In the data rows, the value 128 means zero.
Some points:
[148 124 123 148 132 106 131  99 161 133 107  79  90 146 125 158 107 152
 156 174 152 169 178 130 161 176 125 131  76 131  92 101]
[169 172  88 139 137  87 112 152  85 134  67 134 161 141  82 134  99 131
 111 121 188 159 137 126  96 131 129 137  88 156  72  99]
[130 105  98 109  88  86  76  97 146 132 124  52 182 159 124  70 124 142
 136 130 114 118  99 135 109 146  72 122 174 106 112  65]
[122 131 189 131 140 134 134 152 127 122  77 147 112  95 151 129 154 159
 149 116 153 178 165  95 160 158 126 102 127 115 100 127]
[ 90 118 138 120 200 162  55 124  83 177  72 152 143 124  92 141  88  91
 124 181 105  45 140 158 154 108 111  91  76 144 178 175]
[126 175 133 122 152 113 107  89 146 128 123  92 126 122  84 134 167  77
 130 146  67 119  85 114 125 122 143 141 128  97 126 132]
[108 111 102 155 162 119 157 178 177  80  54 170 215 149  32 111 136  83
 187  70 195 111 125 122 174 108 145 133  81 157 149 158]
[ 88 138  69 171 149 135  94  99 139  37 101 148 182 121 161 100 175 130
 145 137  75 128 126 196 244  91 224 151 153 108 138 148]
[103 143 117 121 182 103 152 120 114  68 141 154 125 116  94 129 144 150
  90 110 137 138 154 151 160  95 155 162 130 121 137 177]
[130 149 126 161 104  99 159 174 174 138 131 139 108 143 133 163 105 148
 138 132 149 126 142 129 120 120 144 108 156 127 119 138]
[141 109  60 159 104 180 134 165 122 142  71 124 162 119  30  67  89  74
 178 100 185 157 137 113 127 123 123 154 122 125 114 129]
[198  57 104  15 180 195  54 136 114 197  64 149 121  60 124 104  37  37
 127 255 146 149 178 255  94 176  92  53 102 154 164  99]
[101 114 188 139 177 126 139 123 175  94 136 128 146 111 215  93 164 197
  85 132 134 107 138 102  92 126 140  95 112 130 131 154]
[122 120 135 142 134 126 145 122 122 110 131 121 157 131  99 110 110 137
 170  57 173 153  85  98 135 135 131 163 108 172 185  95]
[127 165 151 128  86 116  96 111  80 173 161  88 181 122 184 112 121 131
 150  61 185 180  69  81   0 174  88 137  78 149 140 119]
[185 134  79 144 107 135 131 124 106 123  70 134 129 155 104 130 182 125
 135 118 122 156  65  76 115 154 126 105 122 125 129 114]
[170 137 200  83 114  97 120 140 133 167 143 132 112 141 169  81  81 162
 125 139  75 116 193 157  90 174  75 129 128 121 159 154]
[179  76 161  99 128 198 119 133 114 177 124 119 118 119 145 138  63 114
 137 177 142 133 178 211 138 131  91  88 139 168  84 119]
[114  81 143 115  83 119 111 137  96  63 179  68 192 128 134 138 132 215
 140 103 172 176 110 159 100 135  59 120 147  93 150 131]
[145 178 113  98 121  91 166 110 143 148 155  86 170 133 189 126 152 153
 115 129 110 160 120 132 104 131  83 124 140 114 127 117]
[123 137  75 164 158 161 124 126 120 100 110 110 145 126 124 128 110 139
 151 110 147 118  46 121 138 145 119 140 110 119 165 102]
[147 138 176 175  98 124 187  97 131 150 135 141 100 160 121 133 177 138
 108 118  57 117 157 120 123  79 141 129 179 141 121 128]
[127 107 106 117 149 171 138 131 149 152 140 132 122 144  68 191 127  77
 133 171 151  68 113 159 214 100 130  79  92 133 107 195]
[ 71 146  99 132  93 104 139 109 139 125  95  96 160  99 134 148  92 129
  94  95 147 102 140 173 163 169 180 118 133 113 136 121]
[141 142 163 104 125  54 101 161 108 159 119  85  95 122 111 122 196 146
 105  87 125 110 140  55 136 120 140 109  95 165 134 132]
[145 152  87 158  73 143 147 142 109  97  88 149  94 116  56 151 133 107
 114 132 112 120 125 112 153 124 118 180 107 130 121 110]
[ 36 154  81 161 150 158 150 174 146 149 157 161 138 171 122 183 165  98
 128 132 122  61 184  28 130 104 117 112 137 214 187 166]
[162 106 125 189 135 100 143  83 112 106 145 118 102 147 174 140 194 143
 144 169 113 122  99  65 201  70 183 101 132 128 144 161]
[130 178 123 137 124 171 165 100 142  86 129 133 155 120  90  97 161  92
 162 116 148 153  79 119 129 109 111 145 141 111 153 116]
[113 100  95 116  91 120 125 169  81 131 180 166  83 126 120 132 129 120
 121 126 135 150 190 179 118 177 224 167 125  92  81 142]
[169 161 175 155  60  74 112  87 206 196 185 119 149 105 133 159 151 177
 101 122 232 138 128  41  82 169 106  91  94  83  99 137]
[144 143 132 176 133 129 148 114 150 127 144 129  78  90 121 121  78 136
 150 102 146 163  96 120  88 143 134 125 122 167  77 135]
[115 129 180 135  74 134 156 147 125 130 149 116 100 151  98 161  72 135
 130  97 132 187 152 148  99 171 123 117  91 130  71 101]
[150 162 210  87 105  83 126  94 124 201 196 116  78 125 219 108 145 165
 139 167  99 163 133 120 116 128  89 104 149  92 143 129]
[122 155 125 138 129  92 175 113 113  97 128  92 115 129 118 147 106 119
 110 117 109 102 132 124 162  61 160 135 152 135  95  72]
[146 120 157 186 136 114 138 130 144 163 140  97  98 192  94 183 145 122
 151 133  60 170 167  57  85 123 137 143 130  91  53 107]
[135 124 156 111 139 159 180  65 106 128 137 174 128  80 175 104 174 177
 105 146 149  61  98 118 110 105 133 118 147 142 133 118]
[130 142 126 141 145 131 132 135 118 144 167 120  96  88 121  90 144 102
  98 163  64  93 124 146 152 103 112 150 124 118 121 135]
[187  65 155  87  99 127  94 116 109 220 137 133 126 125 189  55 100 116
 124 146 125 166 111 176 122 219  60 131 158 134 170 166]
[109  85 117 154 138  80 168 137 152 169 172 120 138 146 151 191 218 150
 113 183  28 137  95  95 171  93 155 112 134 152  99 156]
[ 77 100  56 101 126 125  75 125 140  25  74 104 129 191 128  42 153 156
 152 141 162  67 182 123 185 133 179 136 143 140 122 186]
[ 77 171  83 132  96 215 126 175 127 115  94 172 196 202  81 132 150 156
 162 157 114  96 177 146 119  75 155 122 175 170 160 138]
[112 141 162 125 117 153 127 131  74 124 137 132 145 131 151 128 131 128
 116 150 121  89 113 120 101 120 138 128  82 158 151  82]
[101  99 151 164  96 144 132 103 126 165 155 138  93 118 135 127 121 123
 118 152 150 130 168  97 107 134 145 114 113 181  86 107]
[201 120  89  45 152 144  88  94  99 232 160 193  53  88 156  86  73  32
 127 103  67 144 124 228 190 108  98 118 115 106 176 100]
[127 101 106 138 118 110  96 172 149 175 157 157 136 151 143 133 126 144
 136 109 126 107 125 129 124 108 121 128  81 122 181 173]
[116 160 169  91  97 127 104  97 113 138 130 106 128 107 142 130 181 165
 109 120 113 153 134 114  60 122  90 131 158 100  87 131]
[152 132 161  97 118 106 130 138 117 144 119 142 128 103 179  78 157  65
 144 205 110 130 100 158 150 133  94 105 140 101  82 156]
[150 121 139 151 121 146  97 129 139 103 134  96  80 120  86 157 124 186
 168 103 121 175 148 135 116 119 109 114 126 133 118 137]
[109 156 107 131 130 136 151 127  81 155  99 141  98 157 117 160 102 127
 108  71 141 123 129  99 147 129 103 130 161 129 105 114]
[133 116 199  99 164 168 118 116 138 119 166  88 123  91 153  59 132 164
 141  73 138 123 118 102  54 146  91 123 148 109 158 140]
[129 139 137  82 162 100 122 122 143 108  96 134  47 114 153 142  86  71
 124 153 132 108 110 131 127 163  85 117 113  72 128 123]
[134  72  84 137 112  70 127 160  81  81 156 155 104  58 198 122 148  85
  80 124 139 189 194 175 206 169 237 165 125  87  71 115]
[105 119 111 127 160  55 143 125 165 134 135 177 130 140 108 100  91 150
  96 133  82 133 122 128 147 141 133  89 152 155 100  89]
[171 131 156  95  82 198  97  86 164 157 158  95 111 120 175 168 105 150
 135 157 153 126 120 158 106 139 138 116 122 176 140 100]
[ 93  99 131 125 108 181  67 191 171 130 117 189 255 178  81 189 108 176
 162 132 108 100 231  90 179  71 159 132  84 198 171 175]
[ 89  99  94 123 129 155 128 160 114  48 102 149 166 130 120 124 124 150
  94 133 107 136 133 145 137 100 146 157 142 117 128 130]
[120 106 113 147 136 100 131 134 113 112 166 143 116 130  61 160 130 115
  84 121 139 169  90  66 151 157  94 114 125 117  96  74]
[144 138  90 127 136 129 171 163  92 116 106 156 142 149  99 122 104 142
 163 134 117 127 109 105 109 110 131 133 133 104 122 104]
[151 184 116 134 157 165  82 128 126  96 128 109 155 109 137 119 151 124
 153  81 175 123  99 106  77 178  89 119 127 121  98 144]
[166 164 107 109 111 205 111 144 140 126 136 123 121 135  92 113  73  98
 118  99 153 113  56 168 112 129 131 123 121 159 127 158]
[ 81 182  82 193 107  55  59 151 128  64  89  78 159 117 185 126 120  84
 158 100 144 120  96 170 146 120 253 191 151  80 165 122]
[133 149 129 193  89 131 140  86 114  90 152 122 130 124  84 171  82 105
 141  91 127 108 108  89 130 111 104 146  93 127 128 102]
[ 88 130 166 118 107  68 168  69 205 154 102  80 158 152 143 152 129 146
  90  91 119 129 143  89 123 115 146 134 175  92 105  99]
[ 68 114 130 152 122  89 161 115 126 120 153 144  65 126 123 154 123 114
 106 127 124 124 170 125 115 138 107  85 122 128 146  93]
[120 111 207 127 171 117 142  95 136  97 170 171  83 141 152 131 188 214
 124 119 100  70 155  90 155 142 131 122 152 144 135 149]
[112 120 149 113 122 155 148 135 124  64 111 111 152 106 149  96 109 143
  99 139 116 144 125 108 111 117 138 152 172  61 122 142]
[200 122 134 157 123 151 181 132 125 121 130 149 116 134  78 151 121 158
 130 126  98 107 148 149  98 107 112 117 140 138  91 105]
[101  86 141  75 132 109 133 122 115 162 114 109 153 111 149 119  77 162
 116  88 130 108 157 135  77 151 119 161 155 185 121 146]
[192 131 130 127 158 128 137 134 153 140 130 166  74 113 137 121  81  19
 165 185  94 162 110 151 108  93 108 170 148 126 175 177]
[118 126 131 135  52  73 161 102 122 114 178 111 159 130 150 101 127 193
  72  89 101 131  86 138 147 122 106 115 146 130  78 132]
[100 111 167 113 177 162 130 128 157 127 128 160 192 156 141 138 174 207
  83 158 123  81 238  94 157 148 144 120 103 119 108 165]
[106 107 167 122 147 135 155 116 134 101 118 126 121 124 126 106 122 158
 145 135 106  97 136 127 119  90 112  89 175 151  92 150]
[124 115 152 113 152 140 167 134 153 182 118 172 143 111 131 164 182 124
  96 135  52  92 120 142 106 130 155  76 139 151 113 124]
[109  87 121 108 115 147 115 101 126 141 108 101 104  91 134 140 113 127
 149 133 171 106  76 116 117 137 132 148 114 135 185 153]
[120 111 165 139 155  99 108 103 142 136 147 136  96 125 117 178 163 101
 140 127 125 128 159  67 163 112 134 130  88 121 141 115]
[148 177  66 121 157 120  99 110 148 162 105 101  45 130 126 145 123  87
 169 128 112 162 132 132 101 148  86 157  90  98 211 116]
[ 99 166 110  98 151 101 123 192 107 144 155 162 129 134 153  71 193 162
 112  81 186 127  83 151 171 148 229 149 112  95 103  98]
[163 106 104 118 118 123  85 150  75 123  83 115  86 133 129 139  66  82
 125 134 187 155  80 193 152 131  67 138 136 115 158 147]
[123  57 175  38 132 159  94 163 140 119 142 109 128 111 178 123 106 124
 170 148 127 125 131 167  74 125 122 136  99  81 143 142]
[ 76 117  82 163 176 118 163  99 112 118 115 143 141 170 112 136 188  81
  85 115 141 113  86 104 118 107 129 142 129  94 126 120]
[141 163 106  94 130 116 119 174 133 141 144  86 107  92  77  82  35  44
 181 200 214 178 133 171 152 169 102 187 129 126 170  88]
[122 142  87 168 167 153 118 143 124  64  63 141 144 148  96 125 106 100
  96 147 172 131  76 125 141 131 119 129 175  92 110 104]
[116 167 153 120 147 152 152  92 117 180 198 137 115 144 154 143 241 117
 102 116  48 141 158 116 108  60 132 141 210 163 135 149]
[164  80 104 146 144 196 123 154 110  90 124 153 151 138 105 147  77 137
 129  97 107  66  79 123 112 113 144 135 121 146 178 125]
[129 176 110 150  98 120 163 171 128  76 123  99 162 124 170 142 145 116
 127 113 135 164 106 169 121 133 162 172 105 153 149  88]
There is one direction along which these points spread out most. Take the direction at right angles to it along which they spread out most. Then take the direction at right angles to both along which they spread out most. Go by this last direction. How far along it is each point below, from 0 to 99? 50 is the average, and the first point above lies past it. One standard deviation of the points above along it is 16.
[146 120 157 186 136 114 138 130 144 163 140  97  98 192  94 183 145 122
 151 133  60 170 167  57  85 123 137 143 130  91  53 107] 54
[134  72  84 137 112  70 127 160  81  81 156 155 104  58 198 122 148  85
  80 124 139 189 194 175 206 169 237 165 125  87  71 115] 48
[122 155 125 138 129  92 175 113 113  97 128  92 115 129 118 147 106 119
 110 117 109 102 132 124 162  61 160 135 152 135  95  72] 53
[166 164 107 109 111 205 111 144 140 126 136 123 121 135  92 113  73  98
 118  99 153 113  56 168 112 129 131 123 121 159 127 158] 58
[ 93  99 131 125 108 181  67 191 171 130 117 189 255 178  81 189 108 176
 162 132 108 100 231  90 179  71 159 132  84 198 171 175] 18
[ 88 130 166 118 107  68 168  69 205 154 102  80 158 152 143 152 129 146
  90  91 119 129 143  89 123 115 146 134 175  92 105  99] 60
[130 149 126 161 104  99 159 174 174 138 131 139 108 143 133 163 105 148
 138 132 149 126 142 129 120 120 144 108 156 127 119 138] 52
[116 160 169  91  97 127 104  97 113 138 130 106 128 107 142 130 181 165
 109 120 113 153 134 114  60 122  90 131 158 100  87 131] 59
[108 111 102 155 162 119 157 178 177  80  54 170 215 149  32 111 136  83
 187  70 195 111 125 122 174 108 145 133  81 157 149 158] 56
[ 36 154  81 161 150 158 150 174 146 149 157 161 138 171 122 183 165  98
 128 132 122  61 184  28 130 104 117 112 137 214 187 166] 27
[141 163 106  94 130 116 119 174 133 141 144  86 107  92  77  82  35  44
 181 200 214 178 133 171 152 169 102 187 129 126 170  88] 67
[118 126 131 135  52  73 161 102 122 114 178 111 159 130 150 101 127 193
  72  89 101 131  86 138 147 122 106 115 146 130  78 132] 64
[ 89  99  94 123 129 155 128 160 114  48 102 149 166 130 120 124 124 150
  94 133 107 136 133 145 137 100 146 157 142 117 128 130] 46
[122 142  87 168 167 153 118 143 124  64  63 141 144 148  96 125 106 100
  96 147 172 131  76 125 141 131 119 129 175  92 110 104] 63
